In the data rows, 128 means zero.
Each row of this table is followed by its label. One hidden rule gives the labels. It looks at one to three of the table's principal directions, none of them among the few with the most spread.
array([161, 120, 135, 113, 126, 137, 123, 175, 126, 131, 111, 108, 153, 145, 128, 107, 126, 119, 148, 95, 148, 143, 146, 121, 116, 105, 152, 114, 105, 140, 122, 174]) e
array([103, 122, 134, 80, 83, 158, 182, 151, 132, 122, 105, 131, 114, 121, 135, 182, 133, 133, 125, 89, 131, 142, 135, 124, 166, 119, 103, 101, 131, 117, 137, 119]) f
array([124, 164, 72, 127, 115, 95, 137, 51, 89, 80, 158, 208, 146, 103, 161, 160, 136, 120, 145, 189, 143, 90, 169, 135, 129, 116, 52, 188, 116, 98, 117, 91]) h
array([158, 134, 157, 159, 144, 132, 90, 141, 135, 142, 132, 119, 113, 113, 106, 102, 128, 139, 143, 155, 132, 138, 115, 111, 102, 131, 153, 103, 107, 160, 121, 175]) f
array([135, 133, 158, 116, 118, 156, 133, 147, 126, 147, 129, 130, 109, 137, 122, 130, 118, 134, 137, 121, 134, 138, 104, 118, 139, 118, 125, 139, 107, 118, 136, 150]) g
array([135, 142, 119, 150, 129, 115, 110, 103, 115, 118, 141, 146, 128, 102, 131, 129, 127, 135, 135, 156, 128, 126, 148, 131, 115, 138, 115, 115, 127, 138, 115, 140]) f
array([114, 166, 131, 131, 143, 110, 94, 68, 107, 143, 167, 148, 108, 130, 143, 116, 106, 98, 101, 157, 124, 151, 129, 158, 102, 157, 117, 196, 130, 118, 142, 94]) i
array([190, 137, 93, 138, 131, 99, 100, 172, 139, 122, 108, 118, 173, 107, 134, 68, 139, 116, 143, 115, 148, 141, 168, 124, 81, 133, 139, 60, 112, 168, 109, 182]) h
array([58, 153, 197, 106, 123, 173, 122, 85, 128, 183, 152, 135, 39, 136, 117, 164, 80, 116, 65, 132, 104, 187, 66, 146, 147, 168, 111, 180, 150, 127, 173, 94]) d
array([104, 114, 151, 168, 155, 132, 93, 108, 145, 133, 153, 76, 134, 152, 119, 93, 94, 137, 120, 121, 111, 137, 101, 134, 111, 157, 163, 152, 124, 134, 128, 148]) d
array([130, 111, 127, 124, 142, 107, 131, 118, 115, 126, 134, 117, 145, 155, 135, 127, 122, 108, 104, 120, 133, 115, 131, 147, 119, 113, 147, 161, 149, 114, 137, 98]) d
array([82, 116, 185, 140, 129, 165, 133, 118, 133, 155, 129, 105, 66, 138, 104, 164, 122, 146, 112, 129, 99, 140, 77, 122, 162, 142, 158, 145, 136, 110, 139, 107]) e
array([135, 101, 143, 114, 116, 150, 152, 182, 140, 128, 99, 109, 125, 122, 107, 148, 132, 158, 159, 108, 128, 117, 127, 109, 159, 104, 142, 68, 128, 154, 108, 168]) i
array([104, 85, 178, 131, 139, 156, 142, 168, 167, 145, 111, 75, 100, 132, 85, 144, 119, 165, 133, 117, 107, 118, 81, 111, 158, 123, 166, 77, 148, 171, 126, 150]) e
array([143, 149, 128, 142, 120, 136, 123, 129, 116, 148, 132, 167, 108, 108, 120, 125, 135, 144, 144, 148, 128, 123, 121, 119, 133, 134, 111, 115, 124, 113, 123, 141]) d
array([124, 144, 143, 108, 113, 135, 140, 110, 116, 142, 134, 161, 104, 142, 131, 144, 109, 109, 108, 142, 143, 129, 98, 126, 129, 118, 105, 182, 116, 100, 153, 111]) e
array([134, 125, 115, 107, 98, 141, 164, 151, 124, 121, 114, 151, 138, 121, 129, 151, 142, 142, 154, 110, 140, 113, 144, 117, 149, 110, 109, 106, 123, 108, 123, 137]) h
array([166, 82, 152, 100, 149, 115, 148, 196, 145, 115, 107, 57, 145, 137, 114, 133, 166, 138, 163, 107, 127, 104, 147, 132, 143, 83, 188, 77, 136, 174, 107, 130]) d
array([165, 157, 122, 135, 136, 113, 89, 131, 122, 136, 143, 125, 142, 119, 140, 79, 115, 113, 139, 132, 138, 154, 148, 139, 91, 145, 127, 125, 103, 148, 118, 164]) d
array([102, 117, 125, 116, 132, 129, 134, 116, 135, 102, 132, 92, 145, 144, 144, 136, 125, 120, 125, 108, 120, 136, 141, 137, 136, 130, 134, 152, 121, 130, 126, 113]) h
array([144, 131, 123, 87, 107, 138, 152, 169, 125, 141, 103, 138, 128, 127, 135, 136, 139, 116, 123, 93, 140, 146, 143, 130, 137, 115, 120, 99, 134, 129, 136, 129]) h
array([104, 99, 195, 101, 119, 188, 153, 177, 143, 161, 110, 93, 87, 147, 101, 156, 100, 155, 121, 92, 116, 147, 74, 112, 176, 111, 138, 102, 133, 147, 139, 163]) f
array([67, 100, 203, 117, 145, 182, 128, 142, 159, 181, 130, 81, 76, 167, 95, 136, 83, 139, 82, 93, 100, 163, 50, 129, 155, 145, 159, 142, 160, 147, 163, 129]) e
array([109, 123, 163, 149, 160, 135, 106, 106, 140, 156, 163, 107, 111, 147, 113, 105, 113, 136, 112, 137, 111, 129, 88, 141, 120, 148, 149, 164, 147, 127, 147, 112]) f
array([111, 125, 110, 132, 122, 134, 130, 133, 147, 129, 116, 119, 139, 129, 134, 110, 113, 128, 102, 105, 119, 143, 114, 124, 128, 150, 110, 106, 136, 131, 134, 135]) f
array([110, 140, 99, 113, 112, 115, 151, 95, 118, 101, 140, 155, 135, 115, 144, 160, 146, 128, 146, 140, 129, 110, 160, 138, 140, 128, 101, 150, 130, 107, 123, 91]) f
array([176, 122, 115, 169, 134, 133, 97, 181, 148, 129, 104, 103, 161, 125, 117, 67, 147, 141, 164, 109, 136, 135, 135, 96, 99, 132, 164, 73, 90, 136, 108, 198]) i
array([196, 168, 62, 130, 119, 72, 114, 98, 71, 106, 136, 202, 175, 126, 171, 102, 141, 79, 128, 157, 171, 109, 184, 142, 81, 105, 93, 180, 104, 78, 123, 113]) d
array([136, 173, 70, 139, 109, 101, 120, 55, 96, 88, 167, 205, 168, 114, 166, 121, 115, 112, 142, 170, 157, 108, 165, 133, 98, 131, 52, 195, 96, 87, 128, 125]) e
array([109, 100, 163, 110, 123, 156, 149, 163, 141, 151, 107, 94, 104, 149, 114, 140, 95, 137, 100, 97, 115, 137, 80, 123, 162, 121, 135, 109, 143, 140, 135, 141]) e
array([88, 167, 136, 143, 105, 159, 99, 79, 124, 140, 142, 162, 104, 126, 136, 117, 35, 119, 86, 143, 132, 176, 81, 113, 116, 168, 59, 167, 92, 131, 142, 187]) d
array([104, 92, 161, 83, 122, 149, 184, 151, 116, 145, 119, 104, 109, 168, 128, 179, 153, 127, 113, 81, 117, 116, 117, 147, 178, 97, 159, 155, 166, 80, 149, 60]) h
array([112, 130, 149, 110, 123, 151, 135, 131, 143, 129, 137, 119, 117, 135, 122, 132, 99, 140, 142, 132, 127, 129, 99, 117, 145, 125, 107, 145, 106, 145, 129, 152]) f
array([184, 149, 132, 137, 128, 100, 103, 119, 84, 120, 140, 145, 134, 118, 140, 122, 129, 108, 147, 159, 154, 127, 164, 137, 95, 107, 138, 145, 97, 125, 110, 150]) h
array([139, 139, 114, 145, 131, 118, 115, 126, 128, 138, 125, 162, 121, 98, 113, 125, 143, 136, 134, 150, 131, 125, 145, 124, 112, 138, 127, 88, 147, 147, 124, 136]) d
array([95, 120, 124, 146, 132, 119, 130, 116, 160, 102, 128, 100, 114, 83, 108, 155, 163, 161, 161, 148, 101, 119, 153, 126, 138, 156, 150, 68, 143, 171, 104, 115]) f
array([126, 92, 174, 90, 123, 150, 158, 174, 146, 140, 109, 72, 120, 167, 118, 137, 94, 125, 110, 90, 131, 130, 79, 124, 152, 100, 146, 132, 122, 142, 141, 143]) d
array([142, 154, 75, 144, 133, 86, 109, 82, 110, 103, 144, 165, 162, 127, 154, 105, 135, 98, 124, 155, 143, 115, 159, 138, 91, 135, 109, 177, 116, 101, 128, 102]) f
array([133, 144, 135, 125, 117, 153, 127, 155, 129, 159, 122, 140, 105, 110, 122, 118, 128, 147, 136, 113, 116, 150, 122, 126, 146, 147, 113, 84, 133, 131, 121, 152]) h
array([149, 128, 148, 144, 147, 119, 109, 143, 130, 149, 131, 112, 107, 112, 112, 117, 158, 135, 136, 138, 117, 133, 135, 137, 117, 138, 169, 94, 145, 145, 122, 120]) h
array([141, 153, 125, 176, 150, 108, 79, 74, 105, 130, 164, 158, 133, 129, 131, 97, 115, 116, 123, 173, 137, 126, 129, 132, 84, 142, 129, 182, 115, 110, 132, 134]) i
array([66, 119, 157, 113, 123, 155, 148, 97, 131, 126, 145, 116, 102, 142, 124, 174, 115, 138, 123, 119, 111, 134, 115, 137, 159, 135, 129, 168, 140, 115, 141, 97]) e
array([133, 173, 108, 126, 100, 138, 119, 102, 110, 134, 137, 186, 125, 125, 147, 114, 98, 110, 121, 141, 148, 147, 119, 118, 112, 141, 73, 172, 89, 94, 139, 149]) e
array([171, 199, 77, 155, 115, 94, 85, 64, 86, 105, 161, 219, 148, 92, 159, 101, 124, 103, 149, 194, 163, 130, 172, 126, 73, 140, 65, 175, 77, 105, 119, 150]) i
array([136, 140, 121, 121, 121, 126, 131, 128, 116, 131, 126, 141, 121, 120, 138, 132, 136, 122, 124, 128, 127, 134, 137, 133, 133, 130, 115, 125, 128, 118, 126, 118]) g
array([150, 127, 77, 100, 99, 95, 167, 137, 110, 115, 104, 163, 158, 125, 149, 144, 143, 104, 113, 110, 150, 108, 164, 141, 125, 110, 106, 114, 148, 99, 130, 96]) f
array([146, 148, 137, 116, 111, 147, 115, 138, 115, 146, 128, 142, 136, 152, 138, 100, 79, 106, 119, 109, 155, 158, 113, 121, 107, 125, 110, 163, 89, 114, 141, 180]) e
array([90, 160, 160, 126, 118, 142, 119, 52, 98, 134, 174, 176, 86, 122, 132, 166, 77, 124, 107, 175, 133, 138, 106, 139, 128, 137, 78, 202, 123, 117, 147, 121]) f
array([118, 178, 140, 142, 137, 132, 81, 77, 114, 161, 165, 166, 96, 119, 136, 99, 84, 108, 94, 160, 125, 169, 105, 142, 99, 169, 91, 175, 121, 131, 147, 135]) h
array([130, 180, 114, 105, 93, 148, 124, 109, 102, 130, 145, 176, 128, 118, 157, 127, 111, 113, 143, 119, 147, 167, 158, 132, 121, 143, 76, 161, 88, 99, 132, 150]) h
array([180, 198, 72, 115, 107, 107, 104, 117, 99, 123, 134, 206, 141, 82, 162, 101, 153, 102, 151, 155, 153, 154, 189, 131, 95, 140, 67, 121, 95, 125, 118, 142]) g
array([158, 130, 120, 156, 146, 113, 102, 154, 137, 146, 120, 119, 124, 102, 113, 93, 145, 143, 139, 136, 115, 128, 134, 128, 117, 146, 150, 63, 143, 158, 107, 149]) e
array([162, 147, 83, 147, 121, 77, 126, 97, 101, 106, 125, 173, 143, 106, 144, 135, 174, 101, 125, 164, 146, 104, 171, 135, 94, 124, 131, 138, 130, 92, 126, 80]) g
array([127, 151, 99, 102, 101, 129, 149, 118, 107, 131, 122, 178, 136, 142, 149, 139, 136, 101, 124, 112, 148, 134, 146, 131, 126, 122, 105, 176, 117, 71, 145, 99]) i
array([182, 143, 84, 174, 148, 78, 89, 110, 112, 99, 132, 162, 168, 110, 129, 97, 166, 116, 166, 179, 153, 96, 176, 116, 73, 114, 150, 136, 103, 125, 107, 138]) i
array([153, 96, 109, 117, 143, 112, 147, 181, 147, 121, 105, 103, 158, 131, 116, 119, 175, 141, 159, 106, 126, 97, 154, 127, 139, 104, 166, 77, 153, 145, 112, 118]) i
array([109, 88, 126, 93, 111, 147, 181, 171, 145, 127, 89, 108, 137, 160, 125, 153, 125, 129, 109, 81, 127, 112, 99, 115, 168, 101, 129, 117, 144, 112, 140, 113]) f
array([177, 137, 55, 123, 118, 58, 142, 109, 99, 82, 126, 151, 189, 120, 169, 121, 175, 89, 133, 134, 155, 95, 201, 152, 91, 112, 125, 143, 127, 88, 118, 74]) i
array([130, 117, 159, 128, 158, 118, 121, 144, 132, 158, 138, 87, 95, 118, 113, 131, 171, 138, 129, 122, 96, 134, 139, 161, 139, 144, 187, 92, 176, 145, 123, 79]) d
array([163, 96, 128, 143, 151, 113, 127, 188, 149, 126, 95, 80, 134, 107, 108, 120, 203, 145, 152, 114, 111, 118, 158, 124, 129, 119, 198, 35, 153, 160, 107, 118]) f
array([149, 139, 116, 138, 130, 116, 114, 129, 122, 134, 115, 158, 124, 116, 125, 118, 129, 116, 113, 151, 137, 129, 124, 117, 112, 124, 116, 117, 127, 137, 130, 136]) h
array([128, 150, 153, 116, 118, 136, 129, 100, 96, 157, 150, 154, 103, 153, 141, 136, 108, 101, 97, 128, 139, 144, 108, 146, 120, 128, 121, 201, 123, 75, 158, 98]) i
array([70, 84, 137, 95, 104, 176, 188, 171, 179, 133, 93, 89, 127, 155, 118, 151, 116, 149, 98, 60, 108, 131, 73, 109, 180, 131, 115, 96, 153, 121, 154, 117]) e
array([96, 125, 149, 87, 105, 160, 167, 149, 128, 139, 112, 124, 86, 114, 124, 185, 159, 142, 134, 101, 109, 148, 140, 134, 177, 128, 130, 98, 149, 124, 130, 94]) d
array([117, 120, 94, 125, 99, 125, 165, 124, 128, 97, 120, 141, 152, 120, 138, 154, 143, 142, 150, 116, 133, 101, 151, 121, 145, 123, 110, 116, 125, 97, 117, 118]) h
array([111, 85, 153, 118, 161, 120, 135, 128, 145, 120, 135, 68, 145, 171, 128, 128, 135, 112, 95, 106, 120, 118, 110, 145, 125, 110, 172, 163, 156, 134, 153, 81]) e
array([144, 126, 143, 132, 120, 142, 129, 149, 122, 131, 117, 136, 122, 125, 116, 137, 137, 137, 151, 130, 139, 126, 131, 110, 129, 110, 141, 115, 110, 126, 123, 157]) h
array([108, 133, 112, 147, 140, 114, 113, 98, 133, 115, 135, 129, 126, 114, 130, 131, 139, 127, 122, 146, 114, 129, 141, 133, 121, 148, 130, 128, 139, 136, 123, 106]) d
array([165, 127, 112, 149, 151, 94, 104, 132, 121, 124, 130, 120, 151, 129, 130, 98, 161, 115, 141, 137, 134, 117, 157, 137, 96, 124, 168, 126, 129, 126, 119, 116]) e
array([163, 134, 105, 163, 137, 80, 105, 117, 113, 122, 122, 140, 129, 96, 124, 118, 140, 123, 124, 166, 130, 111, 151, 136, 99, 136, 143, 89, 141, 144, 106, 126]) f
array([143, 139, 123, 106, 124, 138, 128, 161, 129, 152, 120, 117, 129, 133, 141, 100, 130, 119, 121, 91, 122, 157, 132, 140, 134, 141, 124, 110, 129, 125, 129, 132]) d
array([120, 115, 152, 123, 132, 132, 129, 149, 144, 145, 123, 87, 115, 133, 114, 129, 145, 128, 130, 100, 118, 147, 135, 140, 122, 143, 181, 107, 142, 136, 133, 115]) f
array([165, 111, 139, 132, 137, 118, 130, 162, 121, 132, 118, 121, 130, 112, 113, 135, 166, 141, 150, 131, 133, 113, 154, 129, 125, 104, 163, 76, 146, 147, 116, 134]) e
Here are more rows. What is the label of each one?
array([145, 147, 108, 126, 132, 98, 117, 89, 91, 112, 145, 155, 147, 144, 155, 127, 130, 91, 121, 146, 148, 122, 156, 145, 102, 113, 124, 200, 113, 93, 133, 97]) >> e
array([118, 153, 132, 148, 135, 120, 103, 69, 102, 123, 162, 158, 116, 126, 135, 132, 98, 121, 124, 173, 131, 125, 122, 135, 116, 136, 104, 189, 112, 116, 128, 127]) >> e
array([112, 135, 87, 108, 105, 120, 159, 111, 128, 103, 128, 160, 147, 113, 146, 146, 121, 132, 126, 129, 132, 110, 141, 130, 145, 128, 69, 122, 137, 122, 125, 115]) >> h
array([82, 132, 191, 119, 153, 154, 111, 80, 125, 146, 180, 102, 91, 154, 128, 139, 86, 127, 104, 142, 110, 149, 86, 151, 139, 140, 124, 207, 132, 137, 152, 108]) >> e
array([123, 145, 132, 154, 137, 144, 90, 113, 135, 140, 129, 150, 126, 140, 122, 97, 106, 114, 110, 142, 138, 153, 100, 104, 97, 139, 121, 161, 102, 127, 148, 159]) >> g
array([172, 146, 145, 116, 125, 128, 118, 147, 105, 152, 128, 137, 119, 138, 138, 107, 117, 107, 118, 127, 143, 145, 118, 132, 116, 115, 125, 145, 107, 117, 134, 144]) >> i
array([95, 103, 177, 120, 143, 142, 142, 116, 130, 144, 143, 108, 93, 149, 107, 160, 106, 142, 115, 139, 113, 110, 83, 135, 158, 115, 143, 160, 152, 133, 139, 105]) >> f
array([140, 107, 108, 115, 119, 128, 152, 174, 145, 126, 97, 119, 147, 117, 125, 126, 145, 140, 126, 98, 127, 122, 139, 122, 141, 120, 125, 57, 152, 146, 121, 137]) >> f
array([126, 129, 125, 130, 126, 130, 132, 110, 115, 107, 146, 130, 142, 136, 138, 134, 116, 139, 154, 139, 131, 108, 132, 127, 140, 115, 111, 162, 106, 114, 114, 139]) >> d
array([155, 127, 85, 146, 110, 106, 132, 124, 125, 81, 102, 169, 164, 109, 130, 137, 133, 124, 145, 163, 161, 96, 148, 90, 106, 97, 101, 113, 95, 133, 115, 163]) >> g
array([26, 76, 202, 54, 104, 208, 205, 145, 151, 148, 113, 76, 80, 191, 120, 207, 71, 139, 71, 58, 102, 147, 41, 127, 221, 108, 109, 173, 156, 113, 171, 95]) >> i
array([141, 128, 132, 181, 159, 109, 85, 118, 145, 127, 146, 108, 128, 100, 107, 95, 137, 154, 152, 165, 112, 117, 130, 126, 104, 153, 157, 90, 132, 167, 105, 153]) >> h
array([159, 98, 129, 115, 123, 125, 148, 198, 148, 140, 94, 84, 141, 126, 118, 112, 142, 139, 132, 85, 124, 126, 131, 128, 137, 121, 159, 46, 146, 151, 115, 147]) >> h
array([116, 115, 114, 145, 145, 114, 125, 120, 145, 115, 129, 125, 137, 108, 117, 133, 160, 142, 130, 140, 116, 114, 148, 130, 123, 136, 141, 92, 162, 153, 126, 106]) >> e
array([140, 126, 161, 125, 125, 153, 128, 160, 129, 150, 120, 117, 104, 128, 114, 130, 135, 140, 140, 119, 126, 140, 112, 117, 140, 121, 145, 109, 118, 130, 129, 150]) >> i
array([116, 141, 161, 80, 108, 166, 144, 144, 115, 152, 126, 140, 101, 141, 131, 154, 108, 119, 128, 103, 137, 162, 124, 131, 149, 116, 112, 150, 117, 126, 143, 140]) >> f
array([144, 151, 112, 162, 134, 102, 100, 83, 117, 104, 156, 151, 144, 114, 134, 115, 144, 122, 153, 171, 142, 114, 155, 127, 87, 136, 132, 163, 102, 113, 124, 125]) >> i
array([158, 130, 136, 134, 138, 129, 118, 140, 123, 118, 143, 115, 144, 131, 132, 108, 138, 140, 167, 135, 134, 116, 137, 124, 125, 113, 134, 135, 100, 130, 113, 153]) >> f
array([129, 132, 91, 118, 103, 112, 148, 119, 122, 107, 111, 156, 146, 120, 144, 140, 119, 114, 110, 128, 142, 120, 138, 123, 126, 124, 90, 122, 127, 117, 129, 123]) >> h
array([117, 141, 170, 135, 143, 162, 92, 140, 145, 184, 136, 116, 97, 146, 111, 84, 79, 123, 92, 112, 120, 177, 72, 125, 114, 159, 133, 135, 129, 148, 153, 167]) >> d
array([135, 122, 176, 123, 120, 159, 116, 166, 144, 162, 104, 90, 104, 163, 114, 106, 91, 107, 101, 98, 138, 169, 72, 108, 114, 129, 162, 145, 91, 126, 150, 167]) >> f
array([126, 91, 167, 120, 150, 131, 141, 173, 149, 132, 114, 58, 100, 113, 102, 154, 169, 161, 154, 118, 95, 119, 135, 137, 165, 120, 188, 56, 159, 178, 102, 113]) >> e
array([86, 135, 167, 118, 130, 170, 124, 132, 140, 170, 135, 119, 82, 137, 110, 135, 107, 141, 121, 109, 106, 161, 95, 131, 153, 154, 136, 136, 139, 132, 140, 131]) >> i
array([123, 114, 120, 145, 141, 114, 114, 120, 148, 105, 125, 107, 154, 135, 122, 117, 135, 119, 131, 131, 136, 124, 138, 119, 98, 128, 157, 135, 120, 142, 132, 131]) >> d
array([131, 136, 113, 117, 101, 119, 151, 113, 111, 111, 128, 165, 126, 102, 134, 162, 119, 135, 133, 148, 140, 111, 144, 128, 137, 118, 87, 112, 130, 128, 119, 132]) >> g
array([120, 162, 122, 111, 121, 111, 123, 59, 87, 118, 166, 173, 127, 141, 159, 144, 96, 92, 106, 158, 148, 131, 137, 152, 111, 124, 84, 227, 114, 94, 146, 95]) >> d
array([161, 169, 80, 177, 141, 70, 95, 56, 80, 116, 164, 211, 135, 88, 141, 123, 161, 120, 140, 206, 138, 91, 177, 146, 88, 137, 108, 154, 142, 96, 114, 90]) >> h
array([59, 95, 127, 105, 88, 153, 196, 96, 139, 98, 113, 152, 124, 151, 128, 201, 88, 133, 81, 123, 135, 96, 72, 103, 170, 104, 71, 169, 140, 91, 162, 98]) >> e
array([122, 152, 127, 118, 106, 143, 136, 115, 108, 136, 128, 162, 107, 129, 138, 144, 120, 122, 131, 134, 132, 136, 120, 122, 143, 129, 102, 162, 106, 92, 131, 123]) >> i
array([138, 167, 108, 112, 108, 119, 133, 86, 86, 115, 150, 192, 126, 115, 156, 151, 125, 112, 135, 159, 147, 124, 155, 137, 127, 117, 74, 178, 109, 96, 128, 113]) >> g
array([146, 129, 139, 138, 165, 99, 108, 132, 129, 139, 146, 105, 107, 96, 112, 126, 184, 144, 162, 154, 103, 117, 166, 157, 127, 139, 179, 87, 164, 165, 104, 91]) >> i
array([173, 138, 63, 140, 133, 71, 132, 119, 110, 90, 131, 152, 173, 101, 150, 122, 207, 120, 170, 147, 138, 88, 208, 143, 106, 118, 141, 113, 133, 102, 104, 80]) >> h
array([133, 113, 103, 123, 136, 115, 136, 132, 137, 98, 123, 112, 166, 143, 140, 119, 141, 121, 137, 120, 134, 109, 141, 124, 125, 111, 129, 140, 120, 127, 125, 119]) >> g
array([134, 135, 144, 147, 122, 150, 115, 131, 128, 132, 126, 150, 113, 115, 113, 129, 111, 147, 141, 153, 135, 128, 105, 99, 129, 122, 109, 117, 104, 139, 124, 177]) >> f
array([133, 151, 124, 158, 140, 116, 81, 98, 116, 140, 134, 127, 128, 147, 144, 85, 98, 90, 84, 134, 131, 163, 110, 131, 87, 154, 134, 178, 105, 109, 142, 133]) >> d
array([123, 87, 200, 144, 137, 160, 129, 164, 150, 160, 127, 60, 108, 166, 96, 115, 91, 147, 115, 100, 120, 130, 57, 117, 134, 124, 182, 125, 125, 129, 142, 164]) >> f
